(in the rows, 128 means zero)
T: several groups of rows, each row roughly a mix of its group's hidden directions
T (128 x 10)
[[ 79 129 180 136  98 156 141 175 128 105]
 [ 83 159 147  71 166 151 119 105 149 116]
 [ 97 132 151 143  65 127 179 144 112 158]
 [ 68 116 162 160 107 154 101 130 102 164]
 [ 92 188 142 130 121  95 116 161 171 152]
 [ 72 106 153 149 127 140 153  86  99 170]
 [163  93  95  56 144 133 123 129 102 123]
 [145 171 162 117 174 135 149 115 122  68]
 [140 170 151 163 197 136 111 146 153 121]
 [143 110 131 213 162 145 108 122 122 135]
 [140 124 116  53  94 124  96 132 138  89]
 [161 193 123 134 150 136 152 129 162  81]
 [201 116 156 120 153 170 156 130 132 113]
 [ 99 123 144 176 173 168 121  92 105 101]
 [129 178 171 127 170  74 127 102 118 119]
 [136 116 123 133 153 167 173 171  79 162]
 [142 137 142 166  86 135 116 200 104 136]
 [111 132  59 107 151  75 117 134 110 107]
 [161 123 113 151  99 138 145 205 154 136]
 [163 126  58 159 157  92 134 142 110 135]
 [127 117 173  79 177 117 174 117 129 107]
 [ 87  87 107 148 144 166 130 170 164 157]
 [153 128 143 133 138  65 144  79  83 122]
 [148 127 135  72 133 164 168 112 112 181]
 [168 143 153  78 103  86 144 153 105  97]
 [139  88 113 100 165 169  97 116  84 157]
 [182 117 122 121 171 173 154 152 149  95]
 [ 87 117 131 117 123  78 149 157 129 191]
 [176 179 107 113 149 120 172 113 160 107]
 [166 128 106 158 170  81 148 153 154  93]
 [149  85 154 143 111 178 125 103 139 182]
 [159 132 105 144  99 139 153 149 200 157]
 [151 131 110 171  85 128  87 159 162 166]
 [ 94 146 142  92 129 110 143 128 140  49]
 [ 68 131 149  93 127 118  94  75 147 120]
 [ 87 162 159 166 163 149  97 168 110 131]
 [141  93 114 157  97 125 158 111 200 125]
 [127 124 161  57 165 141 158 152 112 110]
 [142 170 119 129 196 162  99 160 126 138]
 [138 147 168 108  63  90 157 145 146 115]
 [124 129 131 191 156  89 182 145 137 118]
 [144 143 129  89  97 151  68 113 174 148]
 [167 123 170 170 167 128 145  98  93  99]
 [142 123 171 134 105 161  83 129 108 188]
 [137 134 126 181 194 155 106  94 126 134]
 [116 148 155 131 135 195 128 133 172  83]
 [126  93 136 184  95 101 182 105 124 134]
 [ 81 106 134 147 161  85 101 168 130 165]
 [125 130 136 106  89  83 149 113 185  87]
 [139 107 160 175 152 133 168 188 122 140]
 [143 104  76 148  87 166 109 121 159 165]
 [119 157 170 169 147  64 136 150 112 119]
 [150 136 119 168 158 154  95 119 129 197]
 [ 64  96 144  87 115 103 140  92 114 144]
 [117 136 154 129 165 144  51  95 113 125]
 [ 84 148 138 193 121 169 120 129 161 142]
 [127 174 139 123 131 137 118 151 149  48]
 [111 117 167 130  48 126 131 135  92 124]
 [ 81 147 106 100 149 136 114 161 192 138]
 [135 123 161 118 207 142 146  90 133 143]
 [127 122 107 120 141  92 161 150  51 143]
 [110 179 141 145 183 138 111  99 160  95]
 [ 87 169 172 147  87 119 106 159 103 142]
 [112 121 133 165 190 102 112 121  73 114]
 [198 117 102  76 111 114 126 124 117 102]
 [112 128 164  94  99 151 104 171 147  74]
 [153 137 137 109 128 153  93 155 206 134]
 [ 66 105 118  79 121 127 140  78 140 128]
 [147 139  86  93 171 105 121  93 107  82]
 [ 64 108 187 102 149 148 134 122 130 143]
 [140 121 121 118 120  67 193 161 143 115]
 [ 88 167 158 140 183 168  99 126 134 127]
 [133 139  91 148 166 123 152 196 143  98]
 [ 78 120 148 135 154 171 109 107  90 172]
 [126 140 143 200 167 172 115 110 118 114]
 [135 132  82 180 145 151  84 151 132 168]
 [132 127  85 167 122 124 165 181 165 101]
 [198 129  94  86 142 141  98 123 139 106]
 [115 147 136 202 140 120 152 177 131 152]
 [144  63 108 121 114  91  90 154 118 160]
 [126 194 144 123  97 143 156 115 157  81]
 [117 112 167 109 146 103 199 127 125  89]
 [122  72  82 151  85 150 123 104 109 154]
 [175  65  92 138 130 142 160 139 149 108]
 [ 95 114 115 168 166  79 117 117  79 141]
 [137  75  80 127 166 163 134 160 149 147]
 [159 178 164 133 182 142 106 130  92 118]
 [ 83 126 105 116 185 106 116  78 103 122]
 [150 157 129  95  93 182 138  74 121 140]
 [157 122  91 152  88 161 114 112 181 160]
 [100 180 110 134 112 144 100 105 156  70]
 [119 120 128 185 109 154 150 157 179  91]
 [161 140 138 157 209 145 125 108 139 112]
 [148  82 125 108 167  93 151 131  86 169]
 [122 161 148 146 136 187 130  71 125  96]
 [174 142 151 173  79 160 120  99 139 150]
 [144  87 168 127  88 170 128 125 144 180]
 [143 127 106 130 153  88 142 205 141 107]
 [107 119 154 210 121 130 115 111 148  97]
 [138  97 119  95  62 171 149 148 151 120]
 [133 120 123 107 169  86 179 163  84 128]
 [105 116 134 116 126 104 173 164  71  87]
 [114  77 146 127 185 148 157 155 125 165]
 [176 175 150 131 142 113 109  82  86 136]
 [162  84  83 174 100 154 121 148 115 149]
 [179 128 120 103 120  99 156 190 149 105]
 [108 125 118 206  98 168 115 107 130 121]
 [139 142 121 142 220 130 112 113 117 122]
 [173 113 146  95 164  95 149  97  81 133]
 [155 125 146 111  75  94 153 129 182 157]
 [207 153 119 145 128 112 131 105 169 137]
 [107 109 151 208  99 123 101 146 133 122]
 [125 110 153  97 144  76 135  93  75 157]
 [162 137 108 126  86 127  96 168 170 173]
 [137  90 146 130 105 113 122  92  98 198]
 [ 62 111 119  94 158 151 131  93 160 120]
 [106  95 117 108 201 117 100 145 104 153]
 [108 123 176 155  97 102 165  94 171 112]
 [124 108  84  73  87 119  88  98 133 118]
 [119 134 120 139  87 172  87 176 158  99]
 [122 149  99  91 146 125  52 111 102 126]
 [121 153 127 164 136 187 132 155 177  95]
 [ 98  83 119 104 158 152 107  69 123 155]
 [156 138 102  86 173  92 109 140 160  88]
 [170  84 116 131 115 146 108 126 113  59]
 [136 132 130 124  79 182  99 168 172 129]
 [122 115 144 132  67  72 145 112  85 134]
 [ 94 119 156 152 160 134 128  89  64 107]]
one row of each group, then the others: which group is each in?
[107 129 146  82 151 158 130  81  71 126]
R
[116  81 122  93 117 140  86 113 102 184]
G
[ 79 166 155  80 141  79 129 115 120 123]
K
[162 103 170 126  85 179 136 148 155 151]
Q

[171 188 123 129 102 132 154 135 166  91]
G
[ 70  99 114  95 183 141 117  98 127 125]
Q
[137 145 163 127  87 118 106  57 106 145]
Q
[127 149 138 207 155 138 135 142 130 172]
G
[ 97 146 136 142 132  94 119 150 149 205]
G
[142  90 120 135 152 157 115  53 107 149]
G
[136 147 122  62  96 135 189 124 113 125]
G
[ 85 136 150 146  81  76 131 109 170 136]
G
[163 133  62 148 111  79 126 157 115 133]
Q
